In the rows, zero is written as 128.
The rows of D fall into a few groups, and each row is roughly a mix of its group's hidden directions.
D, 114 rows:
[[157 126 134 129 112 165 143 107 115 125 152  79 190]
 [ 91 138 112  76 139 136 105  84 122 149 102  85 132]
 [ 97 146 169 199 145 140 114 137 112 106 137 110 114]
 [143 156 130  98 149 127 146 164 157 160 102 121  68]
 [161 160 114 140 148 170 183 127 104 161 151 116 140]
 [ 90 150 172 181 159 160 132 135 141 140 129 103 108]
 [108 100 115 130  82  86 111  92 127  89 103 135  96]
 [143 151  87 123 158 116 129 170 105 179 110 146  95]
 [ 85 134 136 187 132 126 150  83 101 105 110 110 113]
 [119 137 139 193 163 102 151 151 118 147  89 135 103]
 [ 99 130 155 122 134 151  71 108 141 125 180 161 147]
 [105  98 112 120 127  69  86 109 131 140  82 151 128]
 [158 105 109  98 133  72 123 174 122 117  90 144 146]
 [151 126 151 119 104 157 136  62 142 131 161 119 169]
 [165 128  75 112 135 100 136 163 107 172  99 144 119]
 [112 121 135  72 108 102 115 135 147  68 117 130  93]
 [106 103 105 111 113  74 114 129 108  73 103 154 116]
 [117 153 153 134 177 134  87 148 131 181 106  99 137]
 [160 157 150 118 119 145 161  71 150 143 151 150  93]
 [180 125 122  91 108 111  92 145 139 135 159 179 129]
 [150  99 144 143 127 109 122 110 141 156  91  96 193]
 [139 109 149 142  85 109  48 120 138 126 128 112 127]
 [ 89 102 171 156 124 102 111  96 139  82 107 118 151]
 [197 111 108  88 101  97 119 134 138 151 116 142 146]
 [150 137 120 155 133 117  75 189  92 127 150 145 130]
 [117 107 128  84 106 134 168  65 159 111 120 122 144]
 [149 140 121 138 125 140 204 104 135 148 100  94 107]
 [ 95 140 139 115 155 149 184  78 149 146 105 106 125]
 [127 101 127 126 115  71  83 119 132 135  69 111 130]
 [119 116 124 134 130  75 158  96 139 127  74 156  92]
 [130 149 115  85 139 183 170 131 152 158 162 131 119]
 [123 146  97  70 141 125  90 126 119 172 101  98 113]
 [122 148 175 141 185 149 120 157 139 151 130 109 168]
 [156 137 143 142 115 136  95  71 133 165 165 166 137]
 [119 151 132 120 160 103 123 179 135 132 101 146  64]
 [153 170 136 115 129 173  97 117 128 176 166 113 108]
 [176 138 109 139 125 132 171 181 107 129 110  86 126]
 [158 105 111 153  67 105 113 133 126 102 145 160  93]
 [135 153 155 153 182 132 138 194 130 141 134 149 123]
 [142 137 108 130  93 103  97 123 126 144 105 124  52]
 [ 80 140 106 145 168 115 173 110 106 134  92 141 100]
 [100 181 147 137 171 163 144 132 122 143 137 115  80]
 [157 129 141 111 157 117 110 154 145 181  91  96 164]
 [131 109 157 106 104 126  90  90 157 135 109  77 161]
 [155 121  79 101  67 134 124 117 116 131 125  94  96]
 [ 82 142 172 140 165 162 169 118 148 104 139 116 139]
 [118 132 132 130 145 125 150 208 129  96 106  99 105]
 [125 129 141 142 142 129 197  74 150 149  98 127 126]
 [171 123 147 131  94 172 130 129 146 124 186 123 160]
 [155 142 110 162 167 131 145 171 104 181 129 148 146]
 [153 144 100  88 123 143 195 147 136 123 135 139  89]
 [ 70 123 156 137 161 103 104 160 133  84 114 146 118]
 [177 132  95  84  95 164 146 123 134 157 158 116 135]
 [168 102 114 115 120 103 155  85 138 157 112 156 175]
 [ 77 151 135 139 164 135 101 180 109 110 125 113  96]
 [139 160 139 140 184 142 124 178 126 181 125 126 129]
 [121 123 103 117 149 124 150 197 125 138  85  87 125]
 [143 112 178 146 109 128 101 154 147  77 163 138 155]
 [139 126 104 109 117 142 151  54 134 176 129 137 142]
 [ 66 126 131 153 154 141  82  94 123 162 131 133 146]
 [132 130 120 126 140 123 154 207 121 102 102  92 113]
 [135 105  74  99  88  87 124 114 109 111 104 145 102]
 [181 137 127 120 143 116 112 139 110 147 163 185 164]
 [122 160 144  73 156 137 127 160 157 139 113 110  79]
 [ 97 119 128  81 147  87  73 129 132 115 116 166 130]
 [141 137 109 101 120 134 182 170 116  75 138 129  98]
 [ 87 142 135  76 174 105 116  98 139 136 108 161 119]
 [128 144 122 173 141 103 158 142 119 143  89 133  65]
 [145 136 104 158 119 105  80 134  77 125 154 172 123]
 [117  92 110  82  91 109  76 136 132  92 133 128 150]
 [104 114 112 141  72 123 109  74 122  99 138 132  88]
 [148 148 109 147 109 140 135  75  92 131 173 169 114]
 [178 135 114 119 114 164 170  98 125 161 155 118 162]
 [183 104  89 113  88 121 110 142 107 135 147 135 169]
 [155 121 154 123 100 106  91  78 144 119 155 177 131]
 [117 144  96 175 150 139 155 144  86 161 102  93 117]
 [109 115 128 136 135 149 126 144 109 115 117  61 188]
 [ 95 156 145 117 160 145 175 117 154 138 104 114  76]
 [167 137  99 113 118 110 101 172 105 126 156 179 106]
 [106  83 142 133 101  86  90 141 147  79 112 142 137]
 [131 135 115 143 104 141 183  64 100  99 138 119 127]
 [ 80 127 159 110 161 110  65 125 152 138 113 139 130]
 [101  94 132  88 106  86  99 102 154  92 107 149 126]
 [156 132 148 151 149 141 183  90 143 166 129 140 166]
 [116 138 119 188 125 114  92 121  70 110 147 150 121]
 [ 81 139 144 139 178 113  94 179 113 108 121 142 124]
 [ 99 163 143 157 171 180 142 130 112 141 170 133 135]
 [112  92 133  95  85 106  77 122 152  84 132 132 133]
 [116 132 129 117 153 146 212  94 132 117 123 131 152]
 [103 122 108  81 126  86  85 108 134 136  91 143  94]
 [148  82 119 108  83  88  92 102 150 130 110 141 151]
 [186 132 132  96 100 128 187 126 151 107 130 129 109]
 [114 135 201 123 143 148 122 130 176 106 131  96 135]
 [108 165 136 141 145 174 107 172 109 123 160  95  99]
 [153 146 125 123 109  92 113 118 125 121 125 172  56]
 [129  94 134 110 119  68 100 144 129  85  90 134 150]
 [132 102 133 110  80 136  80  94 163 151 123  91 139]
 [181 129 100  72 102 121 162 130 137 124 142 160 111]
 [ 68 113 128 138 151 114 118 170 118  94  93  95 132]
 [ 97 114 136 127 138  75  92 151 129  90 105 165 102]
 [ 71 114 135  93 142 155 129  83 163 144 125 115 156]
 [114 105 130 100 118  72 125 116 156 105  86 159  96]
 [142 142  98 131 140 124 117 210  95 122 139 140 105]
 [120 122  96  94 133  99 163 172 131 106  93 139  84]
 [105 105 114 144 106  88 142  78 132 126  74 120 100]
 [128 169 115 101 155 185 150 131 126 172 156 114 114]
 [162 145 157 150 170 141 150 186 144 159 133 134 146]
 [123 106 111  91  69 119 101  78 135 104 124 107 116]
 [107 133 148 116 116 143  81  91 163 170 113  90 105]
 [181 133 106  98 112 118 188 154 136 124 110 124 100]
 [190 115 114 117  81 135 136 158 136 112 169 151 129]
 [139 115 134  67 111 125  88  97 148 121 157 156 161]
 [144  92 139 114  77  94  85 114 153  95 134 154 130]
 [ 91 159 163 124 153 174 166 115 141 101 154 113 107]]
Here is one row of each group, with its name. Which group are the others in?
[143 125 124 125 118 170 193  93 136 137 140  99 164]
<124>
[112  95 147 172 126  97  95 112 112 102 118 131 185]
<23>
[142 142 130 121 120 143 100  81 134 159 177 183 125]
<25>

[ 79 121 137  93 144 158  83 117 149 135 164 143 161]
<25>
[124 115 161 175 160  90 136 138 143 146  72 121 142]
<23>
[125 150 132 126  97 154  95 108 148 155 142 109  59]
<23>
[161  88 118  95  76 100 129 102 148 112 104 110 151]
<23>
[166 119 128 147  87  94 126  73 102  95 135 150 134]
<25>
[114 102 134 110 130  73  98 151 119  73 104 144 148]
<23>
[ 93 127 121  85 145 106 112  95 132 142  72  89 129]
<23>
[112 139 119  87 109 175 163 116 127  83 164 102 121]
<124>
[117 100 123 106 129 115  69 163 121 118 125 110 186]
<25>
[ 83 133 138 156 161  97 151 142 125 107  86 139  84]
<124>
[187 112 112 114 109  80 102 131 135 164 101 151 130]
<25>
